In the data rows, the value 50 means zero.
Every row has a hidden score. In each pair, how much higher is the second row's than the first's? 20 means about the same, 40 much higher and 0 much lower. The score is a weighted sum of the row's numbers plus the product of two more (or one squared), each taken from its middle value.
"52 46 69 39 52 38 40 30 29 29"
"42 40 53 45 56 56 51 49 44 44" 7
"54 57 48 44 53 41 39 48 45 46"
"43 46 49 59 53 58 44 47 44 45" 14
"48 51 49 48 59 46 62 58 44 44"
"48 48 58 50 45 43 47 54 47 46" 21
"50 47 47 46 58 51 47 61 58 46"
"49 53 46 40 51 42 38 36 50 35" 20
"44 68 36 35 41 28 41 28 31 43"
"52 51 57 57 61 75 62 56 54 51" 9
"55 54 50 43 46 44 43 45 44 57"
"45 43 41 41 37 32 28 56 33 31" 30
"45 46 47 51 46 51 54 66 49 52"
"50 64 33 35 32 51 31 40 36 46" 39
"35 24 35 36 19 23 23 25 34 30"
"54 64 68 52 61 58 60 57 57 62" 16
"55 54 49 56 60 47 50 57 42 38"
"46 45 44 49 50 60 59 62 59 83" 13
"64 55 42 42 44 49 49 41 45 46"
"41 43 42 36 44 50 43 35 27 41" 13
"55 56 64 51 52 48 46 44 41 45"
"46 46 48 39 35 64 41 48 46 43" 20
"45 43 55 50 60 42 49 39 63 59"
"49 43 48 37 37 38 36 35 52 35" 5
"60 53 59 62 57 62 56 56 56 59"
"46 51 50 64 56 64 67 63 63 61" 20
"52 44 52 45 61 51 47 47 41 38"
"56 47 46 60 87 45 42 42 45 37" 25
"45 48 58 53 55 46 50 65 52 58"
"40 45 40 47 42 39 49 52 45 56" 20
"48 49 50 47 43 57 50 54 51 52"
"54 42 49 34 35 47 67 46 38 39" 22
"52 41 44 40 37 37 35 35 48 36"
"49 43 45 54 45 59 47 52 50 53" 17
"56 71 53 61 54 55 58 58 51 53"
"49 50 56 53 55 69 39 68 41 48" 26
"41 42 45 59 63 56 49 48 60 51"
"45 39 41 56 41 46 49 53 51 47" 22
"43 42 53 42 47 53 68 56 54 61"
"39 41 46 48 63 44 58 63 52 64" 19
"52 53 62 61 50 64 51 53 53 51"
"43 46 52 44 43 57 40 50 53 44" 20
"38 55 39 34 53 34 71 61 46 40"
"55 64 60 87 59 54 60 60 59 60" 21
"57 64 58 74 52 51 55 49 56 50"
"46 71 57 61 59 83 50 54 49 57" 24
"57 55 57 50 54 63 57 54 57 60"
"45 45 57 47 50 44 57 47 62 51" 34
"62 50 52 50 60 51 52 56 63 53"
"42 42 41 58 43 41 51 42 39 73" 24
"45 55 45 61 54 53 48 63 57 65"
"70 49 52 47 48 56 49 46 55 47" 13
"66 51 67 59 56 48 47 48 50 58"
"55 55 56 64 57 56 55 54 49 46" 19
"39 36 36 51 45 49 56 73 78 62"
"47 44 41 44 45 43 40 38 36 38" 15
"49 45 50 42 53 40 44 51 42 45"
"57 51 51 50 48 47 50 50 53 53" 21
"59 43 37 39 38 37 52 52 39 67"
"60 46 50 54 47 47 54 56 55 59" 21
"59 44 47 55 72 58 60 60 62 63"
"46 47 80 36 36 46 41 37 36 46" 26
"40 31 37 33 35 34 48 34 39 36"
"68 51 59 54 71 54 85 68 58 65" 20
"52 51 58 52 51 53 50 55 62 55"
"91 45 51 38 63 71 40 39 37 36" 15
"46 39 43 80 37 42 40 58 47 70"
"53 49 59 45 48 48 50 50 49 49" 14
"47 49 56 53 56 63 62 78 57 55"
"48 52 43 53 43 52 42 43 43 40" 21
"42 52 52 51 45 80 55 54 52 49"
"44 44 46 40 40 38 41 55 50 43" 25
"64 44 71 39 46 42 42 43 53 54"
"60 79 54 67 67 67 61 59 59 57" 26
"48 45 50 43 44 46 51 47 54 50"
"67 50 54 59 72 52 54 67 51 47" 21
"48 38 48 36 52 40 42 52 44 53"
"48 44 40 32 34 30 46 35 44 36" 27
"52 47 40 50 67 41 45 47 38 42"
"42 37 33 31 36 57 31 36 36 38" 16
"64 53 51 47 42 41 61 42 39 43"
"48 40 49 39 38 33 37 45 40 44" 17
"45 48 52 54 56 46 51 45 44 45"
"40 46 45 40 59 43 49 51 49 44" 18
"54 59 59 52 50 63 49 51 46 43"
"44 59 39 37 49 44 41 46 40 40" 23
"42 37 50 42 40 35 37 37 32 33"
"55 45 42 46 47 63 53 50 51 56" 14
"44 43 56 49 44 49 51 64 53 46"
"51 38 34 32 37 35 37 41 48 42" 20
"42 49 46 53 69 38 38 55 42 41"
"50 47 57 51 47 50 53 51 51 54" 19
"50 50 92 66 53 50 51 45 47 41"
"45 61 60 61 42 46 50 67 42 41" 17
"50 49 53 44 44 49 63 49 53 48"
"48 60 46 51 41 42 44 48 64 50" 24
"47 58 47 47 50 50 49 46 40 52"
"61 52 69 56 56 65 48 48 44 52" 16
"56 58 48 35 30 29 32 38 30 27"
"55 55 45 51 58 41 40 44 46 39" 16
"38 39 41 44 53 50 44 53 46 57"
"44 45 51 42 53 47 54 42 47 43" 27
"53 48 61 54 53 45 50 49 60 43"
"42 45 55 42 45 48 39 42 45 47" 13
"42 48 43 53 49 41 45 47 58 47"
"43 46 45 51 40 44 38 54 40 39" 21
"56 56 66 64 67 52 52 74 55 54"
"37 43 54 48 67 47 47 50 63 51" 20
"37 34 38 35 33 43 49 38 42 37"
"75 53 48 45 45 49 54 49 55 47" 22
"68 50 48 56 47 44 46 55 45 43"
"41 41 39 40 44 37 61 49 45 40" 20
"52 49 51 57 62 54 47 52 47 47"
"48 59 53 53 85 58 50 49 51 63" 18
"47 49 44 46 52 45 45 46 47 42"
"45 49 46 52 66 47 46 59 51 65" 19
"50 46 51 59 53 54 61 60 56 54"
"68 43 38 37 35 31 34 31 35 35" 21
"65 51 53 56 49 76 47 48 47 45"
"36 44 40 64 40 42 48 42 56 65" 24
"52 49 49 52 37 41 43 43 53 40"
"53 47 47 46 50 41 36 46 37 33" 18
"63 47 51 54 49 55 68 56 60 67"
"42 39 40 41 57 44 46 41 42 41" 18
"41 38 46 40 51 42 62 39 38 36"
"48 46 52 49 64 51 50 64 45 51" 5
